One vector is turned by the same rotation once a tick. Each row is the vector after some number of ticks, and that number follows the row.
The counts run from 0 to 112.
[117 181  84 145 148 178 174 165 115  96 164 113 130 137 157 162 116  93
 139 122 117 105  98 110 128 110 102  78 101 123 145 131 153 103 103 114
 132 150  96 148 145 117 161 100 147 114  99 112  81 162 104 110 132 139
  93 186 142 126 154 154 113 161 123 129]
31
[110 184 100 147 154 157 114 167 109  73 186 115 115 113 157 143 142 102
  95 131 130 100 127 112 145 150 113 107 119 116 157 124 160  88 101 118
 171 147  93 102 142 135 146 135 151 103  83 139 110 142  75 115 103 153
 127 175 108  99 134 131 121 122 132  97]
1
[101 174 101 149 139 143 118 167 133  75 159  98 135 120 180 165 170 126
 108 134 139  81 135 100 119 143 101 110 118 102 178 101 181  88  92 127
 153 143  83 128 143 140 143 136 141 114 118 128  91 155  99  93 117 157
 119 169 120 118 130 141 110 117 133 125]
85
[119 172 101 144 135 138 122 155 116  82 133  89 138 111 165 170 165 123
 127 138 166 101 124  99 105 158 114  96 115 108 140  90 191  85  76 135
 150 154  89 142 132 135 151 130 145 128 133  92  71 141 111  90 115 144
  92 157 121 112 110 126 130 139 127 150]
74
[123 142 111 127 152 138 121 171 127  92 169 105 121  76 179 140 143 128
 121 113 143 102 118 121 154 132 131 117 108  99 114 117 193  92 102 116
 163 154 103 110 149 143 128 135 133  83  87  80  86 148 115 104 129 167
 111 169 106  95 108 118 158 134 116  98]
6
[ 94 185 101 155 139 157 125 168 130  74 162  98 129 118 173 159 145 114
 104 135 124  80 137 104 124 137 103 107 122 105 188 110 173  90 104 118
 158 148  85 124 143 136 145 133 142 121 106 141  95 154  84 102 115 162
 119 169 118 125 141 146 102 120 135 123]
86
[108 203  98 148 134 165 127 158 113  70 159  94 119 118 154 159 139  94
 123 145 150  88 124 103 108 150 105  96 111 127 165 108 161  94  98 117
 160 160  92 133 127 119 166 128 157 137 123 125  93 145  78  99 104 140
 107 163 107 125 129 135 109 134 137 145]
77
[101 174  94 149 155 146 109 176 115  80 178 119 122 120 160 159 156 106
  92 126 131 105 136 106 148 157 111 114 121 107 161 111 171  81  90 129
 176 150  90 106 144 138 136 138 153  93  94 134 105 140  90 111 102 150
 119 176 120 100 127 130 125 117 136 103]
0
[133 146  98 145 154 149 105 164 118  96 154 108 121  93 175 152 164 123
 118 114 131 101 129 109 150 136 125 120 106 101 144  95 200  85  84 133
 162 149  95  91 147 148 118 147 134  83  94  98  83 139 112 100 112 152
 112 176 128  92 134 136 157 123 123 100]
8
[105 130  78 151 164 149 142 185 128  75 167 111 134 113 140 159 117 125
 128 144 143 144 103 130 139 128  94  80 108 109 120 131 164 101  99 124
 136 145  94 163 135 118 144 113 121  95  92 101  86 175 130 128 150 174
  81 178 122 106 120 137 110 157 115 102]
43
[136 174  91 148 145 173 113 153  99  80 164 114 104 100 159 141 123  78
 126 113 110  98 121 118 144 130 135 106 104 118 155 122 167  89 103 112
 158 159  95  82 147 126 137 136 149  96  81 109  94 133  83 114 103 140
 114 176 115 104 159 154 141 132 135 100]
11
[142 163  84 150 146 184 133 144  97  97 168 130 118 119 157 152 115  93
 120 122  93 107 111 115 161 129 140  87 101 117 125 137 173  94 107 106
 155 147 112 108 156 134 146 107 157 111  83 108  76 136  95 121 108 154
 110 182 126  89 146 156 153 167 113 121]
107
[130 130  91 142 150 142 111 163 137 101 177 128 123  86 158 161 131 115
 119 139 120 103 130 140 165 123 152 104  88 111 116 130 205  94 110 133
 150 154 103 119 149 138 144 131 137 106  87  79  85 151 126 102 129 178
 119 178  99  88 112 125 152 138 113 115]
101
[146 159  87 130 173 191 108 175 122  90 183 132 129 112 145 143 127 129
 123 155 136 130 112 126 134 149  93  99  92 123 137 101 152  90  90 144
 154 142  84 136 119 148 168 138 118  88  81 144  92 152 108 140 113 153
 117 161 125 109 135 151 100 127 129  98]
48
[138 149  79 148 142 164 138 148 100  96 167 129 114 111 151 156 113  90
 130 119 100 117 110 122 157 127 145  89 110 117 114 145 172  96 113 108
 146 154 111 122 149 126 145 105 157 115  81  93  72 142 103 119 114 162
 102 186 116  91 130 146 157 174 108 121]
108
[127 121  77 144 163 147 108 172 120  80 149 110 128  94 133 149 118 128
 133 140 154 150 109 131 143 148 123  92 109 102 111 112 179  93  88 127
 147 143  99 136 118 128 138 123 119  95  94  94  75 152 122 141 127 172
  75 169 106  83 112 153 124 164 106 100]
53
[119 162 107 127 155 151 135 176 121  79 192 108 106  76 169 128 120 103
 120 122 136 100 111 134 153 120 136 106 102 113 115 135 175  98 123  96
 169 154 111 105 146 130 148 124 143  93  74  98  98 151  88 122 123 168
 114 170  92 100 115 117 136 137 115  94]
4
[ 90 181 105 149 143 162 132 169 138  59 177  99 122 108 166 149 123  98
 113 138 121  76 127 128 135 120 121  99 112 108 166 138 159  97 126 100
 155 146  96 127 141 124 153 123 147 127  89 126 101 165  80 112 121 172
 122 170  91 120 130 144 103 134 127 119]
88
[152 144  84 140 142 146 127 160 110 110 167 141 117 104 147 174 137 101
 141 129 120 123 122 123 163 143 134 102  91 132  97 119 193  93  93 150
 153 161  96 131 149 127 148 128 143 116  97  71  83 145 126  81 133 153
 109 186 117  93 116 112 173 142 125 127]
111
[136 157  86 127 173 193 121 167 112  80 172 126 125  96 147 127 109 129
 124 145 141 126  90 127 134 140 110  84 100 113 131 113 148  94 106 111
 153 139  95 134 119 138 160 123 131  88  77 140  78 153 103 156 112 158
 103 154 120 101 132 165  97 159 112  93]
50
[134 169  93 151 150 167 101 160 102  85 157 113 110 108 165 149 146  95
 121 115 114 100 124 110 144 137 132 115 102 119 161 114 174  81  95 119
 166 152  97  80 143 136 127 140 145  94  90 118  88 132  85 110  98 142
 114 175 126  99 158 159 143 126 140 100]
10
[137 160  95 152 150 155 102 161 111  93 154 108 115 104 171 155 159 108
 114 113 128 102 134 107 141 143 131 121 106 109 154 105 188  79  87 129
 163 153  91  82 147 140 125 140 138  89  91 112  89 135 100 103 106 142
 108 176 131  99 142 147 153 121 135  97]
9
[ 95 166 105 142 146 151 135 174 138  71 182  99 116  95 163 143 117 103
 114 139 134  83 120 136 141 113 122  98 103 108 152 143 171  98 135  99
 155 150  98 128 150 123 155 125 145 121  90 106  98 169  87 114 129 182
 116 167  82 117 120 131 110 134 119 116]
89
[158 146  98 134 141 155 120 157 122 112 150 118 123  95 173 163 152 114
 143 113 133  94 118 115 142 122 133 113  80 115 128  95 201  88  85 146
 145 161  94 111 149 139 135 141 130  95 102  70  69 139 125  83 126 143
 110 171 130 103 145 136 159 137 130 122]
17
[114 135 106 133 150 138 118 173 155  92 176 110 130  90 185 166 150 142
 112 140 140  85 125 129 147 119 119 107  95  96 139 112 200  90 108 129
 157 144  93 124 152 150 142 137 124 105  96  93  90 161 123  96 142 188
 127 171 100 110 110 120 131 118 118 115]
92
[160 154  92 141 141 166 126 149 114 111 139 116 123 107 173 161 159 109
 139 116 123  93 122 107 133 123 129 109  85 116 146  92 194  88  77 143
 146 161  89 106 149 142 134 144 136  95 103  86  68 133 119  87 114 132
 112 174 143 113 156 146 154 139 139 128]
18
[131 167  92 133 165 186 147 175 128 106 183 130 140 132 167 162 146 129
 125 150 137 112 108 109 126 131  79  93  94 130 149  99 157  89  85 150
 148 143  84 156 135 136 167 131 124  94  97 134  88 164 120 110 134 145
 119 173 147 127 150 142  97 128 138 114]
38
[100 171 112 123 138 138 147 169 140  79 170  84 126  90 179 156 133 132
 135 128 159  80 110 120 116 119 116  97 105 107 131 114 182 102 119 107
 155 153  97 150 142 124 161 116 147 127 112  91  88 162 106  98 140 170
 105 152  91 123 100 110 120 142 114 132]
81
[141 138  79 145 139 148 127 160 109 103 170 130 116 104 144 171 126  98
 141 122 115 122 118 125 165 132 138  98  97 123  97 133 188  95 105 132
 150 165 101 132 150 120 142 117 148 118  96  71  81 145 124  91 129 163
 102 187 114  90 118 115 170 155 115 123]
110
[127 177 107 121 132 154 145 154 114  84 151  91 121  88 166 146 124 123
 151 134 167  90  98 117 113 133 129  80 100 114 106 109 178 104 106 105
 152 157 107 148 125 129 168 112 152 130 118  82  67 144 104 116 122 149
  84 144  92 112  98 123 129 171 109 151]
71
[143 133  74 148 162 151  82 165 119  82 152 117 124 102 131 159 135 118
 127 153 155 150 130 124 138 165 122 102  98 118 129  94 183  86  75 153
 156 152  87 122 112 134 147 148 118 103 106 101  79 143 117 127 114 160
  94 162 111  83 119 143 127 140 121 113]
55
[138 139  84 139 145 144 111 153 108  82 132 104 124  92 149 156 132 124
 143 135 164 126 112 119 127 152 139  89 103 109 104  98 196  94  77 128
 149 153  99 128 116 132 147 120 136 122 117  78  59 137 115 125 112 155
  70 154 107  83 101 138 140 174 109 135]
63
[134 118  76 146 165 146  96 171 124  79 149 113 127  97 130 153 131 124
 127 145 151 154 122 130 138 155 126  94  99 114 118 103 186  91  84 143
 152 149  94 130 113 133 140 132 119  94 106  90  76 152 121 134 123 170
  80 166 113  85 110 138 124 153 111 106]
54
[149 160  90 134 149 165 148 159 127 117 157 120 137 124 168 178 156 118
 141 125 132  98 112 110 126 119 110 107  74 126 133  98 187  95  80 157
 139 162  85 146 147 137 155 131 133 106 115  87  80 150 137  77 132 134
 110 176 146 124 150 130 134 134 136 145]
27
[142 198 100 133 145 176 122 139  96  82 160 115 111 109 151 148 123  92
 140 148 154 100 107 116 116 151 127  87  98 145 134  99 161  97  95 121
 164 164 100 126 114 130 182 127 157 135 112 115  79 128  77 112  94 131
 113 151  96 114 127 140 117 152 127 147]
68
[ 99 164 113 131 137 126 141 171 141  86 165  92 131  91 184 161 150 149
 131 132 166  78 117 114 118 126 110 103 107  95 134 104 194  97 111 118
 153 150 100 148 145 134 151 122 135 118 117  88  80 159 116  91 137 167
 107 161 100 125  95 116 120 136 116 132]
82
[126 147  85 131 158 151 143 186 140 105 181 126 140 128 153 180 145 125
 135 147 144 124 121 118 127 130  89  98  82 120 131 112 170  92  89 160
 147 155  81 166 136 125 156 135 119 102 106  98  93 169 138  89 147 148
 108 183 136 123 132 119 112 122 135 127]
36
[127 126  81 138 169 163 115 171 114  75 151 110 126  89 145 134 107 132
 134 138 146 141  98 135 135 142 119  80 108 108 112 115 172  99 102 110
 147 138 104 137 121 129 148 115 127  94  87 100  73 157 115 156 126 174
  76 164 111  88 110 154 110 171  99  99]
52
[141 153  87 137 137 150 156 164 119  97 165 115 113 106 150 171 115  88
 162 123 129 102 110 129 137 101 137  95  79 131 115 127 181 103 103 129
 134 166 100 139 145 109 152 118 138 118 102  55  78 154 127  87 143 149
  94 186 114 115 140 124 141 153 123 140]
24
[120 145 113 124 152 144 125 174 126  88 177 114 112  68 175 131 130 121
 123 119 143  96 110 134 152 122 138 112 106 100 111 123 186  98 115 101
 166 156 109 106 150 133 141 127 140  93  81  85  89 150 106 115 130 170
 110 168  94  96 108 118 149 139 111  88]
5
[130 179  83 143 147 187 168 159 110  97 166 111 129 135 166 164 133 104
 141 122 116  99 102 100 119 114 103  84  90 125 155 121 156  94  90 123
 138 154  93 145 148 126 161 112 144 107 100 125  78 150 105 107 122 128
 103 185 152 131 167 163 114 154 132 140]
30
[127 128  90 144 149 143 118 164 136  92 183 124 114  95 158 154 116 105
 122 132 117 101 123 140 164 118 154  94  91 113 117 144 191  97 120 118
 148 152 104 119 153 127 142 127 138 107  85  83  86 154 118 111 129 189
 118 176  88  85 119 136 144 142 108 117]
100
